50 stands for zero in the data rows.
Some points, one per row:
[58 34 39 99 46 52 75 59 62 69 35 53 53 40 38 57 57 90 00 53 31 07 36 65]
[51 22 73 61 75 54 63 56 32 63 43 60 53 36 58 74 08 79 31 55 49 40 54 99]
[44 11 82 55 80 52 62 53 25 68 40 64 49 52 65 73 12 70 21 73 46 45 50 83]
[49 41 43 76 50 52 62 53 58 60 40 48 42 53 49 50 60 64 23 63 42 33 33 37]
[55 69 42 29 40 44 39 46 53 36 63 41 57 47 37 41 62 34 75 29 53 62 63 56]
[50 53 59 62 57 60 54 64 48 57 52 53 39 21 61 67 05 73 49 39 49 65 40 68]
[47 43 60 49 60 56 49 50 45 53 48 54 44 47 56 60 26 53 46 55 50 59 44 55]
[48 56 45 47 41 58 44 42 58 50 52 46 41 53 40 45 46 35 56 45 50 62 50 37]
[51 21 72 89 72 58 68 63 41 73 37 61 37 30 68 80 00 88 09 63 39 40 28 77]
[48 38 41 71 32 58 53 40 71 62 44 50 47 65 30 49 63 38 14 59 35 37 47 34]
[46 57 45 21 50 46 39 47 46 37 57 48 54 63 48 41 70 29 73 50 58 64 59 40]
[57 51 37 34 47 32 49 43 46 42 53 47 68 69 36 28 99 42 55 53 53 25 63 41]
[45 49 55 34 51 51 43 44 46 47 52 50 46 61 54 50 50 33 58 55 57 61 53 47]
[45 34 61 65 55 50 55 51 47 60 40 54 42 57 55 57 49 57 27 67 45 39 38 40]
[50 37 59 62 48 63 55 49 55 63 53 52 46 39 35 71 03 60 30 38 42 58 57 84]
[48 57 56 31 64 35 46 59 31 37 46 48 51 54 74 41 68 47 79 58 62 51 49 39]
[38 00 71 82 68 53 68 40 40 79 24 67 37 79 59 63 48 63 00 99 35 23 30 38]
[46 46 48 53 44 54 51 47 55 53 46 50 41 58 45 47 57 46 40 58 45 49 43 33]
[51 36 53 69 50 51 60 49 52 57 41 52 51 56 47 52 56 63 24 63 43 35 46 46]
[41 55 67 36 59 66 39 52 45 49 55 53 30 42 71 66 01 39 71 52 56 90 43 47]
[57 71 39 39 54 32 51 64 43 38 52 44 65 41 58 36 84 63 79 39 56 36 53 53]
[50 33 67 70 54 62 60 52 50 65 46 57 40 38 50 71 05 64 23 51 40 55 44 72]
[48 57 45 31 44 44 39 46 48 42 50 48 50 63 51 37 77 32 70 56 57 55 51 26]
Then 10 other points, each followed by its number:
[51 38 53 67 62 45 61 58 43 57 38 50 47 46 63 53 59 72 36 63 48 30 35 46] 0
[53 55 40 74 31 63 55 47 71 58 52 46 46 43 34 54 35 55 30 39 41 52 44 45] 1
[49 53 40 54 40 51 47 45 59 50 51 47 53 59 40 44 64 43 48 48 49 46 51 43] 2
[45 11 72 82 77 58 68 56 37 71 30 63 34 48 72 77 09 81 02 79 40 37 29 65] 3
[49 27 56 63 52 51 59 43 47 65 40 55 52 59 44 61 45 57 16 63 42 34 50 59] 4
[45 52 76 40 73 57 49 62 31 50 50 54 35 27 86 71 00 63 76 46 58 76 40 65] 5
[57 49 39 66 32 55 54 45 66 57 56 47 60 47 23 50 53 54 31 36 41 42 62 64] 6
[59 53 47 67 66 38 62 68 44 50 42 52 54 32 64 52 60 79 50 47 50 29 39 57] 7
[50 42 62 57 51 68 55 50 50 57 56 56 48 33 45 73 00 59 37 37 48 66 55 83] 8
[52 56 51 45 55 44 49 54 47 45 49 49 52 54 61 44 69 49 61 57 56 46 44 37] 9
Which two of these numbered points are nearest to each point below, looking only along the 5 directions in which the first points spread most? Their numbers follow each, nearest first.
[58 52 56 75 71 49 63 76 42 54 42 49 46 16 69 63 26 92 50 42 49 36 34 72] > 7 0
[47 12 75 79 77 58 68 56 35 70 29 60 37 46 71 73 14 80 11 78 42 38 29 59] > 3 4
[42 07 79 94 82 54 69 57 34 76 23 62 31 45 81 76 10 90 00 86 40 34 20 57] > 3 0
[51 06 78 87 88 46 79 64 27 72 24 64 48 37 73 75 16 99 00 77 39 16 30 81] > 3 0
[49 37 67 62 58 62 55 56 47 59 50 56 42 30 54 74 00 64 40 43 46 62 48 78] > 8 5
[51 43 61 39 50 62 47 45 47 53 69 53 54 30 38 71 00 52 54 25 51 72 72 99] > 8 5
[48 16 73 82 73 52 69 60 35 73 33 61 41 37 69 78 10 88 11 66 40 35 37 75] > 3 4
[50 28 59 58 57 50 57 44 44 60 46 57 58 54 41 59 40 58 25 58 45 39 60 76] > 4 0
[59 46 41 77 37 51 61 47 67 62 47 47 58 42 32 51 51 65 21 40 37 29 52 64] > 6 1
[61 49 38 75 40 47 59 54 59 59 48 47 63 40 32 48 59 70 29 35 40 25 51 66] > 6 1
[39 53 70 32 69 57 38 60 34 46 49 50 23 43 88 66 04 43 80 58 64 88 37 34] > 5 9
[57 45 37 77 43 48 63 53 58 60 43 50 56 48 32 49 65 68 19 46 39 23 50 62] > 6 4
[54 49 41 82 40 55 58 51 66 63 44 48 46 43 40 54 46 62 25 44 38 40 39 46] > 1 6
[47 52 44 41 43 50 44 42 56 48 56 47 51 62 41 43 61 33 51 50 49 54 57 45] > 2 9
[52 25 58 63 54 52 61 50 46 61 46 54 53 51 42 61 36 66 18 56 41 35 50 71] > 4 0
[42 13 71 80 65 62 68 48 48 73 30 63 30 56 64 72 18 67 01 81 41 44 28 50] > 3 4
[52 28 47 83 46 58 65 48 62 67 40 53 50 52 35 58 45 68 07 59 36 30 46 60] > 4 1
[55 60 35 45 29 51 49 43 63 48 60 42 55 52 28 41 67 34 48 40 49 51 58 41] > 2 6
[41 72 57 24 61 43 37 57 39 35 46 46 33 53 82 43 56 37 92 60 65 73 35 15] > 9 2
[51 21 59 84 53 54 68 46 50 67 42 59 52 50 40 66 30 70 01 60 36 28 47 72] > 4 3
[47 63 55 56 58 58 46 64 54 52 49 49 32 31 70 59 15 59 63 41 53 70 32 40] > 5 8
[58 32 65 62 67 53 64 60 36 59 54 57 64 21 50 73 00 88 38 33 45 43 62 99] > 8 7
[41 22 60 67 51 61 56 34 55 64 35 55 38 67 50 61 35 47 11 79 43 50 38 33] > 4 0
[53 41 59 60 71 43 62 61 37 55 41 53 54 35 66 62 38 79 43 54 48 34 44 74] > 7 0
[55 65 47 51 56 48 49 61 45 47 49 47 53 32 59 53 48 67 65 38 55 47 47 61] > 7 9
[51 52 45 40 39 47 44 37 55 47 51 50 56 67 38 40 75 32 48 56 50 45 59 40] > 2 9
[48 51 42 67 31 63 52 42 69 60 47 45 40 51 33 49 44 41 34 48 43 57 45 36] > 1 2
[39 10 72 76 66 59 65 48 40 73 33 62 32 57 64 73 16 64 04 83 40 43 36 53] > 3 4
[47 40 38 66 33 58 52 38 67 58 43 52 49 73 31 40 74 36 22 61 42 40 46 27] > 2 6
[50 23 65 73 71 52 64 58 39 66 39 59 44 42 61 68 22 77 21 64 42 37 41 73] > 3 4
[45 27 63 74 64 58 63 52 46 67 30 56 37 50 64 68 25 67 21 69 43 45 29 52] > 3 4
[40 51 68 34 55 64 40 47 47 48 59 57 31 45 69 64 00 32 69 49 59 89 48 46] > 5 8
[48 43 50 67 54 51 57 55 53 57 41 51 43 47 58 54 48 59 37 55 47 43 37 44] > 0 4
[55 23 69 68 69 50 65 58 32 64 44 63 54 34 56 72 14 82 24 55 47 36 51 96] > 3 8
[45 26 62 70 70 50 59 57 35 63 32 59 40 55 70 59 39 66 21 75 47 34 35 49] > 0 4
[61 64 23 61 28 43 52 50 69 44 56 43 68 49 21 35 86 54 44 33 44 28 62 53] > 6 2
[56 61 42 60 49 44 55 61 49 52 49 44 53 38 56 46 57 62 59 41 49 41 44 47] > 7 9
[51 38 51 56 47 56 57 43 53 59 55 53 55 46 32 59 33 55 28 48 43 45 58 76] > 6 4
[42 37 47 56 39 53 51 37 59 56 44 51 43 72 43 44 65 34 25 68 44 45 45 27] > 2 4
[47 42 63 14 71 32 45 51 21 34 43 53 58 68 74 37 86 38 76 72 65 47 58 41] > 9 2
[54 63 43 63 39 60 50 57 66 52 58 44 47 28 37 56 21 59 50 24 46 57 51 65] > 1 8
[50 39 59 70 40 76 51 45 62 66 58 54 35 29 39 77 00 51 29 34 40 78 52 80] > 8 1
[54 60 48 65 42 64 54 55 61 55 63 50 53 24 34 67 07 61 44 20 46 59 58 87] > 8 1
[50 26 49 84 44 61 63 42 64 73 43 56 48 58 31 59 39 58 00 63 33 33 48 57] > 4 1
[46 57 57 34 60 43 44 54 43 44 51 51 45 53 68 47 51 42 78 55 61 65 44 38] > 9 2
[55 71 46 15 59 34 39 56 35 31 56 46 61 50 67 35 83 41 99 42 66 54 58 44] > 9 2
[55 69 42 37 53 39 45 58 45 39 50 45 59 46 57 36 76 55 79 43 58 47 49 39] > 9 2
